In the data rows, the value 128 means zero.
Some points, one per row:
[117 117 102 121 114 103 162 187 127 110 112 108 108  95 111 142 116  99 130  81 111 105 133 112]
[127 121 107 115 113 104 179 164 116 102 108 113 112 112 127 208 118 117 110 103 121 135 156 165]
[ 98 121  96 118 109  86 149 141 118 101 110 114 144 136 146 191 129 120  96 182 161 176 143 146]
[105 142 160 177 140 175 101 125 180 180 181 171  77  98  54  72 138 147 150  76 122 123 145  90]
[165 128 145 110 143  73 131 117 107 138 102 104 112  91 109  92 141 163 166  91 124  99 141  98]
[141 127  99 115 116 104 121 117 129 127 103 118 102  98 112 102 155 153 173  96 101 101 119 113]
[153 136 104 111 114 100 121 117 136 141 111 107 116  94 116  97 148 150 172  84 112  94 107 101]
[141 129 103 113 108 105 123 128 136 127 118 112 110  96 110  97 152 161 172  98 107  81 126 109]
[153 104 109 111 114 120 105 120 154 119 105 119 109 125 118 115 150 174 180  75  97  97 131 103]
[139 133 112 118 109 107 116 125 153 136 108 114 113  99 123  99 148 158 181  84 112  95 112  92]
[186 123  84 106 184 120  92 157 118 181  91  96 105 144 115 116 129 193 168  56 134  80  92 114]
[148 134  96 113 109 103 118 123 140 136 107 110 106 108 121 101 143 166 176  87 103  88 108 103]
[128 151  99 128 116  98 161 149 169 137  94 118  90  82  92 112 123 210 165  90 116  71 136  89]
[149 118 139 130  96 109 112 111 160 162  73 115 110 102 126 101 168 181 222  55 165  73 106  89]
[156 175 145 136 130 113 120 124 150 166 170 133 111 102 116 103 130 134 145 110 114 102 113 106]
[134 180 175 158 158 145 128 112 154 167 173 139 125 125 116 105 138 125 130 116 109  98 111 101]
[131 134 130 114 113  23 111 172 157 229 130 114 118  91  90  44 156  85 103 188 148 108  82  68]
[ 92 147 176 177 163 193 121 124 118 123 117 147 176 180 158 119 146 143 111  88 118 154 164 175]
[135 135 215 154 165 189 114 105 111 129 165 166 125 117 119 124 114 133 117 173 142 139 129 123]
[124 124 175 155 155 193 124 128 123  98 163 146 145 150 124 110 113 112 114 181 158 148 126 141]
[124 145 184 197 177 156  99 125 174 141 186 145  92 105 106  97 131 124 149 119 118  99 121  90]
[152 180 128 131 126 135 113 110 157 191 136 114 115 113 106  84 174 157 188  72 114 110 127 106]
[117 144 160 155 171 152 109 130 104 134 133 163 172 198 164  98 122 119  97 210 161 188 137 134]
[141 112 145 125 134 150 125 135  97  65 135 130 161 177 157 113 107 116 111 186 149 140 122 119]
[130 118 105 112 124 110 144 139 120 105 120 133 158 184 164 130 121 117 120 138 124 114 115 107]
[127 123  98 104 115  94 165 144 130 116 106 113 107 152 171 167 111 116 106 207 153 170 142 126]
[120 114 111 125 114 124 108 124 124 124 168 151 124 117 119 111 154 155 179  89 109  95 113 101]
[158 163 119 122 114  97 111 108 160 177 118 120 123 109 115 103 152 170 175  95 120  93 111  91]
[138 174 148 134 134 119 115 100 148 181 140 128 115 107 110 102 154 160 185  77 102 104 128 101]
[146 138 110 118 123 104 113 117 139 146 105 117 112 107 116 105 150 156 178  87 106  98 114 102]
[138 135 103 120 113 107 116 119 132 129 113 118 112 103 121 101 150 150 165  89 112 101 115 101]
[137 151  92 105 122 106 135 116 144 169 125 117 114 113 112 103 132 140 192  75 108 115 123 124]
[142 104  74 106 147  71 122 133 116 136  84 111  91 110  97  82 110 147 189  98 101 118 153  89]
[221 102 102  80  75 100 137 119 149 146 125 105 133  76 115  94 189 170 182  61 144  97 102 128]
[154 152 111 108 121  98 113 100 151 163 121 127 108  94 109 100 152 165 190  75 115  99 123 107]
Then 10 other points, each followed by its number:
[148 183 161 149 143 117 102 118 135 133 178 138 124 106 117 100 126 113 123 160 147 119 122 110] 0
[130 148 104 121 142 142 127  99 135  81  71  95 119 126 142 142  65 101  77 206 120 189 131 162] 1
[145  55 113  72 102 103 157 158 136  89 109 122 124 120 116 207 129  81  92  71 139  93 115 116] 2
[124 103 106 120 121  97 171 174 126  98 100 125 110 110 124 177 124 104 107  86 118 101 117 101] 3
[132 115  97 120 110  91 187 160 116  99 110 110 114 108 114 170 120 127 112  89 106 101 120 103] 4
[112 121 108 108 116 105 179 170 115 109 110 115 110 108 121 157 118 110 118  84 108 102 123 121] 5
[123 120  98 112 110 105 171 170 117 106 109 112 109 105 111 125 122 117 109  89 111  97 119 107] 6
[115 108 106 108 122  97 163 164 135 104 100 103 117 103 117 119 128 113 108  91 109 106 117 108] 7
[133 123 107 116 117 109 166 183 123 104 114 115 114 108 111 128 132 115 106  84 110  95 120  98] 8
[119 122 105 109 117 104 191 175 110 111 105 113 112 103 108 123 116 121 115  90 114 103 122 116] 9
Which of these numbered points is nearest to each point below by angle, seen from the average point of the first points? Its number follows each.
[123 132 111  90 122 108 169 176 120 110 117 126 114 112 110 152 126 120 124 104 119 113 114 105] > 5
[106  80 115  77 142  88 231 177  89  78  74 120 152  95  87 190 194  95 118 103 106 102  91 165] > 5
[125 122 100 111 122 101 167 171 122 102 108 118 112 106 115 126 118 122 110  99 107  99 106 104] > 6
[125 120 104 117 117 103 159 145 148 170 157 131 112 107 112 104 148 161 170  88 110  98 117 106] > 9
[135  98  91 104 135 122 119  97 108 101  87 103 107 109 126 111 141 127  95  85  99  91 122 139] > 7
[132 134 104 124 119 108 132 128 123 104 117 129 144 142 171 182 107 114 113  81 114 110 107  92] > 3
[142 104  86 114 107 111 138 173 120 117 103 128 166 101  95 135 146 116  63 102 117 106  65 125] > 8
[118 123 112 126 119 129 117 114 116 100 115 118 136 138 152 177 122 120 107 162 149 187 166 180] > 1
[134 107 118 116 121 151 111 130 170 208 117 121 118  95 115 100 122 139 155  98 122 101 111 115] > 2
[129 128  94 113 101 105 164 146  98  84  98 121 116 115  99 192 115 120  98  81  99 101 118 118] > 4
[153 180 173 159 159 121 125 124 162 191 155 123 116 113 111 103 113 114 106 151 132 126 131 102] > 0
[106 132 110 104 104 102 138 120 125  85 113  61 143 143 211 167  92 120 118 222 101 138 116 147] > 1
[123 121  99 131 114 100 164 149 119 103 117 122 111 113 121 201 121 130 104  95  98 111 120 110] > 4
[ 90  57 123 140 138 205  98  95 107 154  79 115 153 172  92 148 141  94 144  74  80 110 115 117] > 2
[149 149 102 131 122 110 129 129 140 157 119 124 116 107 115 118 152 130 152  90 120 101 117  94] > 8
[125 123 105 121 125 105 174 177 116 100 114 115 110 106 110 151 123 124 106 102 112 112 143 155] > 5
[175 131 229 140 167 161 110 116 116 139 191 123 139 103 113 110 146  93 124 150 101 134 158  89] > 0
[136 107  99 100 127  96 157 133 119 158 170 149  92 111 118  89 156 160 179  93 101 108 105 108] > 9
[119 112 111 102 118  94 131 122 130  89  99 131  96  92 106 103 136  98 117  85 111 117 123 126] > 7
[152 148 122  95  96 122 118 142 130 129 140 125 109  97 104 102 147 157 195  85 139 105 126 100] > 8
[130 125 109 124 124 120 118 120 117  99 115 136 165 178 162 119 125 112 111 208 166 186 148 154] > 1
[147 183 192 148 153 141 123 126 147 182 159 128 107 111 112 107 126 123 132 122 116 104 131 106] > 0
[121 120 127 117 120 141 117 117 117  96 104 119 119 115 125 213 122 111 107  86 108 100 120 101] > 2
[123 129 102 105 128 103 160 137 150 126 158 155 126 111 117  98 141 164 175  81 104  93 102 112] > 9
[133 134 103 139  83 111 197 172 102  79  86  87 138 166 172 201 133 157 176  90  99 107 128  89] > 4
[137 126 126 122 132 145 128 122 125 106  99 116 141 143 150 166 108 121 120 159 143 186 152 178] > 1
[132 125 120  98 133 120 130 126 162 222 151 172 121 113  97 117 123 128 144  98 110  69 112  95] > 2
[114 115 131 122 115 129 125 130 116 113 119 116  96 109 100 147 111 114 138 106 117 125 150 144] > 5
[143 120 179 161 169 184 129 125 114 117 105 121 153 132 143 211 112 104 118 100 129 105 123 115] > 2
[119 121 104 114 114 105 191 180 110 100 111 114 109 104 117 145 123 107 101  78 123  96 107 111] > 6
[129 127 108 121 108 110 121 113 118 109 112 121 145 176 164 174 110 118 114 235 165 180 144 144] > 1
[124 116  99 114 117 114 116 123 120 106 101 117 111  99 127 125 116 122 104  88 112 112 122 124] > 7
[129 119 110 144 116 118 167 112 110 113  71  91 102 114 128 212 135 138  97 100 109  98 129 163] > 4
[128 128 116 112 123 114 139 122 122 100 101 112 108 120 104 112 117 116 108  83 110 114 129 137] > 7
[154 182 136 159 160 124 121 124 111  95 167 144 144 133 140 109 120 124 112 143 144 122 114 110] > 0
[124 112 103 117 118 105 182 181 117  93 107 109 109 107 106 140 118 127 111  98 109  92 122 108] > 6
[105 122 108  89  93 104 182 174  78 125 132 107 123  85  86 131 131 139  96 105 109 128 103  99] > 9
[106 149 117 119 151 140 109 135 186 179 196 183 126 127  81  98 120 111 111 195 156 124 138  99] > 0
[137 131 112 126 100 142 136 131  98 103 103 110  99 120 108 107 120 123  94  77  89 119 130 116] > 6
[109 125 135 130 122 140 120 120 114 103 114 119 158 162 159 146 121 118 108 187 170 187 160 163] > 1
[135 126 112 133 106 100 133 128 122  95 106 104 112 114 112 169 129 129 114  87 112 101 122  85] > 4
[135 126 127 145 131 151 117 125 118 103 116 132 168 168 159 113 113 120 106 181 157 181 166 174] > 1
[124 123 138  87 110 131 108 101 111  98 119  96 165 197 163 133 134 110  87 204 139 160 129 134] > 1
[143 170 142 137 141 110 119 125 136 138 173 152 124 100 119  97 138 140 155  93 115 102 113 110] > 0
[122 156 185 190 183 206 124 118 102 107  95 118 119 113 128 206 124 117 101  80 108  87 102 104] > 3
[104 165 180 168 152 125  89 136 153 213 122 119 109 115 115  91 161 138 141 116 119 110 115 112] > 0
[123 117 142 129 137 168 124 116 123 107 105 132 128 143 144 196 119 118 113  97 109  97 120 107] > 2
[128 101 122 108 115 104 130 132 107  88 126 116 108 115 116 123 127 110 129  77 121 119 151 121] > 2
[116 120 122 119  89 139  81 101 137 101  73  83 145 141 129 132 112 137 123 168 188 187 134 173] > 1
[123 120 112 122 115 130 112 125 123 100 109 118 114 104 116 138 121 114 108  89 117 118 135 136] > 2
[168 130  81 107  74  81 148 133 153 154 129 115  72 129 109  85 119 175 139 101 113 105 163  70] > 6
[139 188 158 134 141 113 118 116 151 166 173 140 121 120 114 105 130 136 156  92 109 101 113 111] > 0
[114 172 215 174 178 128 121 119 121  84 122 143 129 117 165 229 135 122 115  74  88 150  84 113] > 3
[127 124 111 111 119 106 135 142 108 100 113 117 123 140 154 192 126 124 112  90 111 103 133 114] > 3
[122 119 144 138 138 165 119 128 125 106 117 124 158 177 170 144 118 116 112 181 160 176 151 170] > 1
[127 121 113 105 117  90 177 173 125  98 114 102 103  96 106 149 115 121 118  81 116 110 128 107] > 5
[117 126 105 141 159 149 108 144 112 113 101 104 122  97 102 173 102 152 110  87 112 112  94 105] > 3
[116 119 109 113  95  87 126 136 106 101 107 116 122 100 108 125 122 118 116  75 109  91 122 126] > 6
[144 135 153 123 157 139  99 106 108 103 125 142 133 184 150  85 148 176 188  64  93  64 129 132] > 2
[125 123 103 119 117 118 123 126 116 103 103 117 110 107 117 119 119 119 115  83 109 104 122 122] > 6
[162  94 118 161  88 111 150 120 186 204 158 162 116  72 143  98 120 108 194  95  95  89 101 122] > 2
[107 124 138 136 134  97 150 144 116  68  82 124 124 130 152 193 114  99 105 116 125 133 140 162] > 3
[124 126 133 136 127 148 126 119 117 104 104 127 150 169 151 134 124 117 107 157 152 173 160 180] > 1
[ 92  69  89  87 125  79 112 165 142  87 104 103 142 198 132 150 156 162  97 141  95 117 117  94] > 7
[126 114 100 125 121 116 117 126 114 104 115 132 173 178 161 118 116 117 118 199 148 162 139 140] > 1
[101 125 109 116 113  93 184 203 122 107 102 101 134 119 132 110 114 122 109  85 100  93 103 117] > 9
[112 109  99 127 151 124 109 137 135 104  86 115 122 131 149 182 127 129  93 197 167 184 149 167] > 1
[114 127 112  60 111 128 146 114 132 156 170 176 118 110 127 104 117 140 170 116 107 126 114 126] > 5
[125 125 146 144 135 160 111 125 115 104 108 112 131 137 154 153 123 122 110 131 139 168 156 170] > 1
[129 102  88 122 105  90 137  89 143 178 129  88 113  83 147  70 149 119 196  73 117  95  58  83] > 7
[104 140 100 106 113  84 144 100 137 132  89  96 160 179 150 132  95 149 102 207 151 155 141 146] > 1
[128 132 108 148 113 149 129 111 124  87 119 122 149 166 142 116 110 141  95 181 157 188 144 148] > 1
[163  97 107 122 114  80 205 137 154  53  78 111 108 136 109  82 124  99 147  84  66  78  99 106] > 7
[130 123 109 109 110  96 189 169 125 102 117 138 102  91 121 127 125 119 119  62 110 107 114 102] > 6
[147 124 102 108  87 133 125 117 113 159 112 110  89 100 144  95 138 155 195  84 117  97 132  96] > 6
[175 156 141  86  93 125 125 161 116 185 145 144 120 102  97 105 125 163 180  71  54  95 144 118] > 9
[118 120 115 108 108  93 131 149 133 113 106 111 114 139 125 217 128 122 110  96 101 123 111 122] > 3
[137 119 109 131 114 101 113 110 118 107 108 119 118 118  95 118 149 162 202  76  96 106 102 107] > 4
[155 138  89 113 113  95 121 111 141 153 118 140 138 113 111 109 138 160 180  95 110 114 122 101] > 4
[125 127 129 130 135 158 110 117 112 106 110 127 160 178 164 120 115 114 112 177 160 192 164 179] > 1
[157 134 108 123  93  98 155 104 146 164 115 149 108 130 111  72 150 205 158  70 144 108  72  80] > 9
[123 113 100 115 117 107 149 141 126 118 152 167 159 165 131 110 128 144 162 111 118 105 121 104] > 2
[143 123 161 115  80 113 129  94 160 134 159 146 118 103 101  61 118 158 196  50  61 108  87 142] > 9
[152 111  72  84 120  86 123 151 116  79 150 134 139 152 113  69 150 140 206  68 132 106  67 108] > 6
[119 126 104 123 117 101 169 137 124 116 104 113 109 106 116 157 119 124 113  84 116  87 122 108] > 4
[145 153  84 118 131  99 182 143 130  92 106 137  96 122 105 209 119 111 114 106 120 128 145 141] > 4
[127 118 102 119 119  97 123 124 121 102 118 120 160 164 163 137 120 126 106 193 154 142 136 119] > 1
